(in the rows, 128 means zero)
One turn moves each row of this set onto another row. After a few examples, where does it send each row asked below?
K_33: [111 126 118 106 156 125 153 166 111 131 105 139 155 141 132 148 102 141
 138 148 126]
K_346: [123  89 137 130 120 108 111 102 147 133  98 120 137 105 124 141 123 137
 110 140 103]
K_696: [138  83 132 134 122 103 135 117 150 159 123 114 114 106 139 116 137 141
 122 142 103]
K_856: [146 116 115 142 141 141 138 135 128 129 148  98  95  83 117 133 132 143
 119 116 118]
K_23: [108  94 154 110 121 130 115 134 140 127  84 156 124 158 141 108 141 110
 113 139 130]
K_573: [113 123 116 108 154 120 152 160 113 135 107 134 157 137 131 151 100 145
 137 149 121]
K_27: [127 153 151 128 121 168 128 151 105 127 137 143  93 141 100 129 147 120
 115 105 138]
K_849: [146  98 135 136 118 137 135 148 117 128  96 171 128 168 140 105 155 109
 127 125 139]
K_624: [131 126 129 122 145 168 143 168 119 121 138 128  79 127 131 105 145 118
 123 113 145]
K_96: [156 127 114 148 135 169 139 158  96 102 122 149 111 135 117 130 145 120
 122 101 148]
K_676: [169 110 106 162 128 135 134 124 111 118 125 122 129  95 108 154 132 143
 119 111 117]
K_755: [120 123 168 119 104 134 125 136 126 154 112 160 112 166 123 110 154 114
 119 127 124]
K_640: [112 130 115 108 160 130 153 167 108 127 111 136 153 137 129 150 101 142
 137 145 126]
K_40: [133 125 120 136 139 152 116 126 121  98 123 106 113  86 103 156 120 139
 105 114 123]
K_730: [158  80 126 153 110 102 131 113 131 144 100 146 146 131 130 132 143 135
 124 135 108]
K_665: [143 141 140 144 117 142 125 120 117 138 143 114 108  98  89 155 133 144
 111 109 111]
K_824: [133 111 156 136 100 107 121 104 137 166 117 133 126 124 111 137 141 138
 115 133  96]
K_214: [114 129 113 110 157 126 153 161 109 130 111 132 154 133 127 153 100 146
 137 145 123]
K_544: [116 131 136 114 141 174 120 158 113  94 110 141 102 136 121 122 136 111
 112 110 151]
K_398: [124  94 147 116 126 129 138 149 142 149 113 144  98 152 152  88 151 114
 125 137 130]

K_27 moves to K_755
K_23 moves to K_346
K_856 moves to K_624
Now find these:
K_33 moves to K_573
K_96 moves to K_849

One turn moves each row of this set onto another row. After a few examples, where does it send each row asked below?
K_139: [111 116 137 116 137 134 138 143 169 127 115  88 130 108 171 117 123 151
 121 130 138]
K_124: [125 134 107 130 103 134 122 134 138 116 125  96  88 118 143 138 131 109
 134 112 168]
K_68: [117 138 126  99 100 127 148 135 140 108 104 110  78 129 144 137 106 131
 123 126 147]
K_657: [120 136 123 112 100 134 143 134 140 115 117 106  76 115 142 134 118 118
 129 112 167]
K_310: [115 133 134 119 111 136 145  98 122 119 126 139 116 107 134 125  99 165
 148 176 132]
K_913: [119 138 114 104 102 121 133 137 138 102  98 104  91 146 148 145 108 135
 122 141 128]
K_304: [117 125 123 117 111 132 142 119  79 105 118 141 132 110 115 127 110  86
 136 125 118]
K_697: [124 129 111 155 114 143 114  97 120 128 147 121 130  99 133 128 127 141
 161 163 151]
K_56: [116 132 138 125 111 142 148  96 123 127 137 139 109  90 131 119 106 155
 152 160 153]
K_764: [124 111 102 136 122 144 127 130 141 133 141 182 131 105 118 130 163 122
 137 112 113]
K_763: [116 150 113 146 132 141 130 157 172 139 116 136 174 126 139 138 119 149
 134 140 126]
K_100: [112 116 136 120 137 136 136 143 169 129 119  87 130 104 171 116 127 148
 123 126 143]
K_548: [112 151 124 132 131 140 145 158 174 138 109 144 166 125 139 135 107 157
 130 142 123]
K_163: [118 103 121 107 115 120 134 128 111 117 117 138 147 137 117 137  94 149
 128  81  97]
K_241: [118 114 113 112 120 136 142 132 141 124 123 192 127 120 120 131 143 141
 128 129  90]
K_217: [124 112  96 136 123 139 119 132 139 127 135 180 139 119 120 134 161 128
 135 125  97]
K_264: [112 150 133 135 130 149 156 154 175 147 123 147 154 101 135 126 113 145
 134 120 152]
K_440: [121 113 101 124 122 135 127 132 140 123 126 185 137 125 121 135 151 137
 130 133  86]
K_629: [119 133 119 131 113 132 126 100 120 116 125 130 129 119 136 132 106 164
 151 186 121]
K_898: [123 131 108 149 115 136 110  99 119 120 136 121 137 116 135 134 120 151
 156 179 130]
K_675: [120 100 125 116 114 129 138 125 113 128 134 138 138 113 114 129 103 135
 134  59 126]
K_584: [125 100 105 132 117 125 112 127 109 123 133 126 157 132 117 140 114 133
 137  73 110]
K_661: [117 102 129 104 113 124 144 126 112 122 123 142 138 123 115 131  93 146
 129  70 112]
K_677: [120 129 126 143 112 146 132  95 122 131 147 130 116  86 130 121 120 143
 159 154 163]
K_666: [127 134  95 136 105 128 107 137 136 110 119  89 101 136 146 146 133 112
 133 126 149]
K_251: [117 113 119 112 119 141 149 129 143 129 129 195 120 106 117 125 145 136
 129 118 105]
K_296: [122 101 108 121 117 120 118 129 109 118 122 129 157 141 119 141 104 143
 132  83  96]
K_202: [112 117 134 117 137 132 134 144 168 125 113  86 134 113 172 120 124 152
 121 133 133]
K_588: [118 125 119 118 112 130 138 120  79 103 116 140 136 115 116 129 109  87
 136 130 112]
K_569: [119 125 117 121 112 131 135 120  78 103 118 138 137 114 116 130 112  85
 137 129 113]
K_114: [124  99 113 129 116 129 122 126 110 128 138 129 147 117 114 133 113 129
 138  60 125]
K_728: [124 137  98 123 104 123 112 138 136 103 105  93 103 149 149 150 121 126
 127 141 129]
K_850: [118 125 120 121 112 133 139 119  79 105 120 140 133 109 115 127 112  83
 137 124 120]
K_303: [110 152 135 126 130 144 158 156 175 142 113 149 156 112 137 128 105 155
 130 132 136]
K_22: [119 125 117 123 112 132 136 120  78 105 120 138 136 111 116 128 114  83
 138 125 117]
K_684: [118 148 112 155 133 146 128 156 172 145 126 133 172 114 137 135 126 139
 139 129 141]
K_498: [114 116 129 126 138 134 127 144 168 128 118  83 137 110 172 120 131 146
 123 129 138]
K_495: [120 112 114 124 120 145 141 129 142 133 138 190 122 100 116 125 155 127
 134 109 117]
K_595: [113 116 130 122 138 132 128 144 168 126 115  84 137 113 173 120 128 150
 122 133 133]
K_467: [115 148 122 149 131 150 141 154 174 149 129 139 161 102 135 129 124 137
 138 118 155]
K_688: [114 116 132 125 137 135 131 143 168 129 120  84 133 105 171 118 130 146
 124 125 143]
K_162: [117 125 122 116 111 131 142 120  79 103 116 142 133 113 116 128 108  87
 136 128 114]

K_310 moves to K_629
K_850 moves to K_304
K_548 moves to K_763
Now find these:
K_163 moves to K_296
K_124 moves to K_657
K_440 moves to K_217
K_100 moves to K_139

